In the rows, 128 means zero.
One turn sends every row of this set to another row. A few are shown first. Where does it send the rows asked after them?
Bakiv: [121 138 109 126 114 119 159 146  92 128 144 116  87]
fogi: [118 137 157 145 126 148  95 148 140 122 113 121 145]
gor: [128 149 115 105 110  78 145 138 134 105 116 115 114]
sozis: [127 142 108 113 108 121 158 140  83 131 146 124 101]
vanu: [136 141 108 120  92 113 149 149  88 135 141 114 101]
Didis: [136 128 114 128 100 158 106 142 133 156 114 105 147]
Rudok: [117 130 117 135  93 150 101 141 135 157 115 102 146]
pif: [133 164 102 148 132 153 110 114 127 115 102 119 149]
tukab: [133 158 110 115 112  76 151 127 130  96 113 132 136]
lil: [130 175 115 148 132 149 113 125 123 119 108 115 151]
Res: [124 150 131 127 110  77 152 121 110  86 112 135 130]
Vizud: [120 117 134 127 126  83 148 111 130 143 140 144 120]
Filiv: [113 107 152 137 101  90 149 130 110 134 134 143 120]
bofo: [127 129 155 141 135 155 108 146 145 117 113 127 138]
fosiv: [143 166 104 140 134 147 114 119 130 121 107 118 154]
lok: [126 134 117 137  94 160 106 138 131 153 124 104 144]
zodan: [119 109 148 136 120  96 149 129 123 137 146 152 120]
tage: [144 159 119 112 110  75 141 132 126 101 119 130 130]
gisek: [128 169 100 148 134 145 114 116 127 120 106 119 151]
mesok: [131 115 150 133 122  92 143 129 117 141 145 153 117]
volov: [134 153 126 118 115  70 149 133 134 100 119 120 131]
dut: [122 129 113 134  93 157 106 129 133 153 108 108 144]
Pul: [127 144 102 126  98 110 155 153  91 130 140 107 109]
guf: [127 136  98 120  88 117 153 152  91 132 139 116 107]
vefi: [124 139 118 139 101 154 104 134 125 163 116 102 150]
guki: [116 127 152 145 128 153 101 139 138 112 108 129 135]
tiso: [137 173 102 148 129 149 111 121 131 115 113 115 150]
Sulel: [121 112 147 137 121  90 152 129 118 146 148 136 120]
fim: [118 139 156 146 131 146 104 139 146 116 122 129 145]
Lan: [125 137 101 129  87 107 161 132  81 131 127 115 116]
Sozan: [136 154 130  95 108  83 141 138 126  95 115 124 121]
datob: [125 118 140 115 120  90 146 115 124 148 144 150 124]
Buv: [115 135 150 147 135 151 104 145 139 115 111 128 136]

Filiv goes to Lan
vanu goes to tage
Rudok goes to gisek
Now these:
Pul goes to volov
Didis goes to fosiv
Bakiv goes to gor
datob goes to sozis
pif goes to guki
guf goes to tukab

One turn sends every row of this set to another row. A few are shown first. Where does it send the rows asked after them?
Namim: [125 122 133 119 109 168 167 122  75 116 169 128 160 154 115  85 118 193
  85 125 114]
Mubol: [144 112 117 148 105 144 138 137  99 104 159 122 159 144 122 110 127 192
  92 139 117]
Tiner: [ 43 116 119 103 139 157 147 117 129  81 111 123 148 155 111 124  96 201
 113  97 121]
gigo: [ 86 121  93  91 132 135 136 128 113  78 126 126 173 174 116 127 112 191
 106  95 126]
mel: [116 156 129 110 145 152 120  95 107  86 181 125 130 142 100 117 131 161
  79 103 108]
Puso: [ 76 131 101  76 135 154 125 122 110  71 133 129 138 166 116 129 116 189
 107  88 118]
kidem: [112 112 164 104 142 157 158  73 105 104 132 120 135 172 121 102 118 187
  92  99 115]
Subu: [104 158 144 176 146 141 129  98 121 100 138 129 163 145 102 108  94 179
  99  99  92]
godok: [111 127 111 102  96 167 147 123  73 143 162 129 135 136 111 115 114 171
  90 123 110]
tovud: [ 59 140 109 171 111 161 124 129 102 101 179 117 135 152 124 101 111 198
 103 107  88]
vab: [ 72 116 127 167 136 165 156 139 130 124 141  96 135 112 118 120 121 183
 118 146 116]
san: [ 47 137 102 135 112 153 145 118 103 115 192 100 128 133 109 114 106 203
  96 121  95]
zud: [ 92 125 143 153 131 180 172 134  97 109 153 112 174 150 127  75 123 186
 106 133 117]
Mulon: [ 97 135 124 144 112 178 116 129 105 131 148 123  90 124 110 128 121 180
 111 122  96]
galor: [ 84 141 120 135 120 147 109  95 113  95 142 128 135 101 117 125 121 135
  88 120 115]
Vem: [ 55 151 143 137 163 146 155  90 132 104 149 119 136 109  94 117 100 171
  90 121 109]
Fiko: [ 79 144 112  96 169 133 157 100 106 150 129 115 127 155 120 130 131 164
 106 108 122]
vabif: [112 131 151 163 148 169 162 133 118 103 163 115 140 158 106  99 124 219
 107 124 106]
Lepot: [ 69 140 110 124 121 186 146 129  91 155 155 110 117 127 115 118 116 160
 113 122 105]
kude: [115 104 123 115 121 127 139  87  99 141 113 136 147 161 132 127 115 156
  94 104 120]
soziv: [115 107 106 127 147 168 108  87 149 103 117 122 146 160 129 113 121 175
 100 109  93]
nafa: [ 98 158 131 128 155 161 124 105 108 115 105 110 127 164 144 101 135 157
 126 102 100]
Gurom: [ 72 131  95 141  82 141 123 118  90 100 172 117 140 127 123 107 104 195
  87 126  95]
Vib: [ 57 130 102 155 114 144 144 128 106  90 184 107 159 140 129  96 126 200
  94 134 110]
tamig: [ 63 138 131 161 138 197 154 137 102 132 142 109 140 139 127  95 122 166
 123 120 106]
nenol: [114 145 113 135 149 122 145 105 121  96 168 101 189 138 105 118 117 162
  85 122 121]
Veti: [110 130 115 112 167 157 125  88 145 111 118 160 127 160 121 103 126 197
  91 117  99]
vom: [ 91  97 104 106 169 151 141  87 158 112 134 133 152 146 122 115 132 179
  88 131 118]
mun: [ 91 114 140 115 149 152 152  94 118  98 110  83 163 144 144  94 136 164
 113 130 123]
tabiv: [113 124 112  98 121 153 152 126  96 126 183 112 114 122 101 131 135 194
  89 140 120]
sifo: [ 57 120 104  98 120 161 117 122 120  74 109 130 135 150 122 126 107 176
 114  92 119]
Bila: [105 128 110  92 172 167 134  82 154 108 126 105 137 150 109 112 118 200
 100 119  94]
Puv: [ 76 125 115 118 137 148 140 122 119  78 114 134 159 181 111 119  95 203
 112  81 114]
ren: [ 75 140 119 134 107 152 140 119  89  88 191 126 133 146 115  90 116 217
  85 123  97]
vonov: [112 123  88 111 149 141 122  93 145 116 102 125 156 131 129 112 118 184
  99 137 104]

nafa goes to kude
tabiv goes to vabif
galor goes to nenol
Now these:
ren goes to tovud
godok goes to zud
Puv goes to sifo
Bila goes to Veti

